(in the rows, 128 means zero)
Rotation paths and how fast each direction turns (degrees a step):
Each turn is a multiple of 5 degrees from 10 to 175, or 0.
Each row of a path follows its step; steps can be skipped.

step 1: [102, 155, 115, 155, 133, 113, 106, 121, 113,  86, 133, 150, 112, 108, 125,
 138, 138, 144, 136, 109, 133, 150, 142, 119, 116, 132, 112, 110, 111, 132,
 137, 130, 137, 124, 130, 137,  96]
step 2: [116, 131, 107, 128, 151, 106, 126,  89, 146, 127, 157, 129, 136, 106, 131,
 129, 132, 124, 125, 107, 121, 153, 130, 133, 143, 113, 118, 107, 112, 116,
 119, 115, 147, 151,  97, 109, 110]
step 3: [137, 111, 117, 121, 139, 131, 124, 138, 145, 137, 148, 100, 136, 110, 114,
 123, 157,  84, 126, 121, 161, 146, 135, 146, 111, 136, 124, 146, 109, 134,
 121, 116, 142, 132,  96, 113, 126]
step 4: [127, 126, 121, 127, 144, 135, 102, 153, 110, 109, 128, 124, 139,  90, 124,
 115, 158, 105, 161, 127, 123, 141, 156, 111, 108, 130, 138, 145, 125, 146,
 148, 128, 116, 114, 122, 147, 134]
step 6: [133, 141, 131, 121, 123, 129, 136, 116, 152, 155, 110, 125, 125, 104, 129,
 144, 122, 121, 124, 133, 150, 144, 103, 126, 106, 127, 104, 124, 149, 173,
 114, 101, 132, 139, 104, 110, 133]
step 7: [135, 134, 140, 109, 112, 137, 140, 130, 124, 131, 114, 110, 128,  99, 157,
 121, 146,  99, 138, 116, 148, 124, 125, 124, 116, 114, 127,  96, 139, 157,
 116, 143,  89, 111, 106, 138, 138]
step 8: [147, 131, 131, 119, 115, 135, 142, 118, 120, 140,  84, 136, 142, 106, 132,
 134, 162, 102, 132, 106, 107, 106, 143, 118, 146, 129, 145, 117, 148, 101,
 148, 125, 110, 133, 132, 134, 129]
step 12: [146, 149, 138, 114, 115, 141, 136, 148, 138, 126, 129, 114, 111, 135, 106,
 125, 146, 106, 125, 113, 150, 109, 144, 145, 136, 140, 128, 168, 122, 127,
 170, 117, 152, 127, 139, 146, 118]
[128, 130, 140, 134, 116, 137, 132, 121, 143, 136, 127, 127, 127, 129, 127,
 125, 122, 123, 133, 131, 123, 122, 126, 127, 133, 132, 127, 126, 130, 129,
 139, 127, 121, 121, 129, 135, 130]  20
[129, 129, 118, 136, 126, 129, 122, 125, 135, 130, 129, 129, 108, 123, 133,
 137, 128, 136, 123, 139, 121, 132, 128, 127, 126, 120, 131, 124, 130, 128,
 131, 122, 130, 134, 131, 132, 127]  90
[123, 136, 122, 122, 129, 126, 133, 124, 124, 135, 108, 128, 127, 132, 131,
 125, 126, 130, 125, 139, 139, 128, 126, 119, 130, 125, 128, 122, 124, 127,
 131, 132, 124, 121, 127, 126, 123]  45
[128, 125, 127, 125, 136, 129, 135, 125, 131, 127, 126, 135, 126, 124, 123,
 113, 128, 136, 139, 123, 125, 133, 127, 131, 132, 119, 132, 124, 134, 115,
 125, 129, 119, 136, 127, 134, 126]  120
